Look-ups in named tables: a row name and a column name give one cell, copied from the table.

dufoni.csv
,til,mon,duvure,feva,basagot,pobel,teg,rade
pek,599,435,451,308,223,393,766,779
sotur,282,219,484,791,773,536,445,422
velozut,296,221,407,762,793,588,434,441
per,416,267,222,508,804,757,524,450
mafu,301,217,375,757,793,596,432,449

basagot of per: 804
pobel of mafu: 596
mon of pek: 435
teg of pek: 766
til of mafu: 301
basagot of velozut: 793
mon of mafu: 217
pobel of velozut: 588
mon of per: 267
pobel of sotur: 536
til of pek: 599
basagot of pek: 223
feva of sotur: 791

robatev =
	mumesub	bomiv	piz	binezuv	tekopa
remalem	174	181	691	352	170
zepafo	827	837	153	882	851
fopuzi	434	460	212	823	547
vozag	822	795	799	238	664
labe	669	681	539	505	621
gonum	464	457	398	639	549
daran	268	289	604	439	194
komuvu	144	142	811	228	145
pid	221	230	444	599	349
fegi	839	841	175	862	737
bel	521	507	559	474	761

tekopa of vozag: 664
bomiv of fopuzi: 460
piz of fopuzi: 212
binezuv of fegi: 862
tekopa of labe: 621
binezuv of vozag: 238
Row with the largest bomiv: fegi

lupepuf
         zato   dod  lemazal  zugup   rek  vogefeg  tepema   kog   tel
fedi     2.16  3.71     3.49   6.92  4.16     5.64    1.84  8.72  4.83
tasi     4.53  4.71     3.89   1.05  4.75     4.98    1.73  3.07  0.80
gav      3.97  3.41     0.73   3.33  4.62     2.42    4.61  1.77  5.87
zedogep  4.75  4.73     3.95   0.95  4.86     4.83    2.05  2.77  0.99
vopofos  3.77  3.00     1.10   2.78  1.68     3.65    3.43  3.45  2.17
nupavo   1.72  4.21     3.18   7.67  3.71     5.71    2.24  8.42  5.37
pasiro   7.42  4.53     6.85   1.97  3.23     4.96    6.09  3.64  1.24
guruv    4.00  0.89     2.14   4.09  3.12     3.75    2.67  7.75  3.43
bilefu   6.75  5.67     6.71   2.70  2.77     5.37    6.24  2.98  1.45
lel      4.54  1.07     2.95   4.25  3.21     3.89    3.31  7.89  3.54

zugup of pasiro is 1.97
rek of guruv is 3.12
kog of gav is 1.77
zato of zedogep is 4.75
lemazal of tasi is 3.89
zugup of fedi is 6.92
vogefeg of tasi is 4.98

Table gomabi
columns: kazape, fito, nim, kef, viruv, pelogo, mab
gomasab: [99, 212, 105, 70, 84, 79, 81]
tebimod: [146, 102, 146, 126, 84, 102, 225]
bot: [52, 58, 105, 182, 92, 102, 52]
peb: [75, 102, 146, 145, 88, 79, 81]

What is the fito of peb in gomabi?
102
What is the mab of gomasab in gomabi?
81
What is the mab of tebimod in gomabi?
225
What is the kazape of bot in gomabi?
52
What is the kazape of gomasab in gomabi?
99
What is the mab of peb in gomabi?
81
What is the pelogo of bot in gomabi?
102
What is the kef of gomasab in gomabi?
70
What is the kef of tebimod in gomabi?
126
What is the nim of gomasab in gomabi?
105
What is the kazape of peb in gomabi?
75

rig:
         gokulu  gog  debufeb  sila  mus  lef  fip  mubal  lare
rimana       57  136      152   100   71  162  102     61   106
sezi         30   59      197    93   64  128   42     69    66
memizom     121  132       77   147  111   84  148    117    88
kabega      118   82       98    76  122   93   81    120   121
gur          96  126       94   103   90  127  110     84   129
saveleb     177  132       25   117  143   77  170    131   121
lavor        61   83      157   104   97  116   50    130    89
rab         164  155       34   120  138   88  151    145   154

gur, gokulu -> 96
lavor, lef -> 116
saveleb, lare -> 121
kabega, debufeb -> 98
rab, mubal -> 145
saveleb, gokulu -> 177
rab, gog -> 155
sezi, debufeb -> 197
Which row has the largest debufeb? sezi

tedurek:
	vutav	mologi
fud	54	185
pomutal	45	148
kiga	174	47
mekas	223	71
nuga	38	51

What is the mologi of kiga in tedurek? 47
What is the vutav of nuga in tedurek? 38
What is the vutav of pomutal in tedurek? 45
What is the vutav of kiga in tedurek? 174
What is the mologi of nuga in tedurek? 51
What is the vutav of fud in tedurek? 54
What is the mologi of mekas in tedurek? 71
What is the mologi of pomutal in tedurek? 148
What is the vutav of mekas in tedurek? 223
What is the mologi of fud in tedurek? 185
Which row has the largest mologi? fud

Table misabo
fields: doguf, vov, vebati, konibi, rini, tupi, lag
vute: [522, -26, 436, 565, 50, 823, 677]
begat: [-206, -106, 840, 67, 712, 261, 909]
nenene: [204, 405, -360, -476, 543, 790, -28]
zaduz: [672, 142, -609, 621, 745, 313, 9]
zul: [870, 802, 529, -378, -575, -451, -608]

zul, tupi => -451
vute, tupi => 823
vute, vebati => 436
begat, doguf => -206
zul, vov => 802
nenene, rini => 543
nenene, vov => 405
begat, tupi => 261
vute, vov => -26
zaduz, tupi => 313
begat, rini => 712
zul, lag => -608

Table dufu
       varan  lup  teb  galupe  devi  tikel
mul       62   40  109     135   161    167
veb      112   60  113     110   157    188
dil      134   73   86     116   127    125
tel      121   82  109     125   160    200
rudub     59   44  103     144   157    156
tav      101   58  107     120   154    173

dil, lup -> 73
tav, teb -> 107
mul, teb -> 109
tel, galupe -> 125
veb, tikel -> 188
rudub, galupe -> 144
veb, teb -> 113
tav, lup -> 58
tav, varan -> 101
veb, varan -> 112

radolir
         vele  menez
vonavib   831    156
reg       793    208
fozoli    713    446
bor       703    388
zef       640    541
sab       640    447
guded     948    229
kas       796    273
fudanu    763    318
vofo      904    269
madofo    834    282
suni      747    359

menez of guded = 229
menez of suni = 359
menez of vonavib = 156
menez of fudanu = 318
vele of vonavib = 831
vele of kas = 796
menez of vofo = 269
vele of guded = 948
vele of fudanu = 763
menez of zef = 541
vele of fozoli = 713
menez of kas = 273
vele of sab = 640
menez of madofo = 282
vele of zef = 640

kibar =
,lal,donida,rudo,sopid,zalug,lok,tudebe,bekebe,dunama
kofine,96,217,120,169,65,98,98,97,100
kir,114,133,111,121,112,114,56,61,109
denipin,104,124,116,121,111,103,133,130,114
seke,106,120,115,118,113,106,122,120,114

kir, lok: 114
seke, rudo: 115
kofine, zalug: 65
seke, tudebe: 122
denipin, rudo: 116
denipin, dunama: 114
kir, donida: 133
kir, dunama: 109
kofine, lok: 98
kir, rudo: 111

sel =
	rifa	ser
pav	-31647	74282
kerelig	1847	19872
munoteb	12361	-72007
balilin	73972	15190
roneno	-8779	18956

kerelig, ser => 19872
kerelig, rifa => 1847
balilin, ser => 15190
munoteb, rifa => 12361
pav, ser => 74282
munoteb, ser => -72007
balilin, rifa => 73972
roneno, ser => 18956
pav, rifa => -31647
roneno, rifa => -8779

megos.tsv
	pira	nuv	nugu	vug	bif	tiv
zazol	6388	-5512	579	1503	2451	-4120
netefol	1762	343	-554	-157	-7308	7058
zufuva	-157	-1432	-157	-5764	934	-157
nusipoz	-2732	1237	23	-722	1638	-7228
lam	-5671	882	1411	2795	-4233	-2020
fof	-157	2701	-4377	-2483	-157	-157
veg	-77	-890	-157	-7333	-157	-157
vemefed	-4188	-2511	-157	170	-564	1976
marudu	-157	-3985	-2604	1589	-307	-370
domu	863	1442	2638	-4077	-157	1181
kesi	-1128	6391	-157	677	-157	2591
gubefi	-677	1972	-7448	7201	-3588	-2340

fof, bif: -157
lam, vug: 2795
marudu, tiv: -370
veg, vug: -7333
zazol, bif: 2451
lam, tiv: -2020

